In the data rows, 500 means zero.
Here are some numbered points:
  163  392  465  412  346  303  418  700  557  488  417  560  458  639  508  423  309  542  471  607  612  499  520  324  335  510  648  591  386  321  574  520 0
  345  510  571  443  424  359  454  580  481  453  426  539  309  626  584  507  424  515  555  627  634  543  529  466  516  622  616  614  384  483  553  511 1
  379  505  581  444  445  342  446  573  480  459  399  585  285  606  575  514  415  505  595  632  623  550  507  476  539  658  566  649  380  531  573  533 2
  400  518  469  382  519  485  437  595  527  463  451  506  376  647  641  541  426  426  514  605  555  487  623  447  550  565  527  615  442  437  488  430 3
  404  496  499  398  485  405  440  609  534  490  463  564  404  639  606  520  427  460  537  586  583  482  541  418  478  556  514  628  443  475  532  480 4
  232  413  464  408  358  389  385  701  520  484  450  550  491  665  555  440  338  510  492  614  598  494  495  383  350  486  609  599  385  348  551  485 5
  350  467  476  424  570  558  437  558  391  391  465  409  333  672  562  596  436  515  433  606  571  502  598  507  570  625  719  731  451  374  480  427 6
  422  470  446  437  567  575  459  571  385  372  450  435  363  712  599  602  441  548  433  562  514  475  632  530  592  596  709  732  439  389  477  368 7
  420  470  424  439  578  587  454  570  377  379  448  399  367  693  620  588  459  510  428  578  498  477  610  491  568  601  689  732  467  373  430  397 8
  514  509  358  372  601  507  349  579  480  449  466  520  452  684  595  562  514  442  499  573  501  455  611  437  557  614  572  683  472  453  497  418 9
  393  482  382  343  594  466  341  581  481  461  457  461  458  592  565  594  469  515  518  560  503  511  517  467  487  546  579  601  518  359  472  434 10
  473  512  360  359  604  541  328  572  463  419  487  456  458  683  589  576  516  494  474  563  490  462  619  457  513  569  599  666  483  385  456  392 11
  409  494  405  343  578  523  329  589  458  399  494  426  444  654  582  613  443  476  446  556  513  516  592  469  490  527  665  663  514  308  449  325 12
  400  512  406  318  607  492  297  592  481  375  490  474  488  611  647  623  466  463  461  524  512  517  570  477  482  547  636  637  542  295  443  310 13
  355  544  425  352  535  403  323  599  554  472  475  505  542  618  549  545  478  530  526  498  498  507  502  406  381  438  526  567  538  344  456  393 14
New points follow, each followed by the numbers of its three nearest points above by angle, nearest first.
  650  382  624  636  419  481  670  353  395  439  414  560  518  415  450  375  712  460  657  495  523  438  569  531  444  509  457  424  653  545  502  555 2 1 0
  616  526  523  679  485  511  433  513  558  677  530  522  561  383  391  527  637  483  457  476  440  504  420  503  530  529  395  672  468  519  495  510 9 2 11
  415  717  368  360  532  484  378  563  568  448  548  409  524  499  468  519  301  614  431  417  581  552  426  474  538  448  552  302  502  462  436  452 14 10 13
  668  354  480  551  544  551  541  530  529  575  547  579  560  457  544  545  699  408  458  397  412  337  577  639  581  564  536  626  433  580  554  552 9 7 11
  687  467  687  637  379  425  716  332  344  443  473  560  559  429  431  371  741  422  681  492  512  442  574  479  466  478  388  435  655  575  473  483 2 1 4
  579  381  545  564  533  558  513  502  535  600  524  565  531  317  481  576  754  309  424  374  447  452  509  727  607  507  466  518  371  554  505  542 9 7 8
  593  494  585  639  461  454  454  455  603  722  602  520  729  517  587  596  536  454  497  405  442  455  436  447  583  630  562  742  554  540  568  425 9 11 13
  647  407  664  620  391  460  669  362  392  504  505  549  556  429  463  418  694  415  610  407  502  464  625  506  452  497  440  428  648  515  470  485 2 1 8
  667  397  597  623  431  475  668  394  431  488  490  561  536  440  448  387  743  429  615  452  499  420  575  520  453  495  457  458  645  509  494  497 2 9 1
  372  511  414  349  546  410  343  615  552  424  518  513  516  593  573  555  462  505  502  509  511  475  533  390  385  449  565  533  560  280  449  351 14 13 10
  514  474  631  701  467  474  539  383  575  687  559  487  693  435  528  624  473  548  490  333  323  495  320  530  520  505  439  678  643  480  557  409 14 13 12
  408  803  295  258  484  468  305  505  657  531  493  440  489  278  491  444  454  629  483  406  696  531  499  454  589  387  424  251  403  557  416  534 14 10 0
  504  425  542  695  471  519  580  414  560  560  514  498  594  460  481  630  439  673  474  398  344  569  290  582  427  438  493  632  688  452  560  460 14 7 0
  653  403  471  580  476  572  520  516  506  621  559  609  503  331  444  539  811  367  446  394  446  417  475  636  572  489  492  559  404  498  520  550 9 11 7
  434  762  311  353  544  504  352  530  589  536  488  361  518  348  402  451  335  633  401  437  595  584  402  449  599  412  441  230  403  571  453  578 14 10 0
  635  337  415  573  522  610  571  532  441  588  546  610  454  321  394  537  868  339  453  355  364  327  521  729  568  454  436  529  385  500  524  581 9 11 7
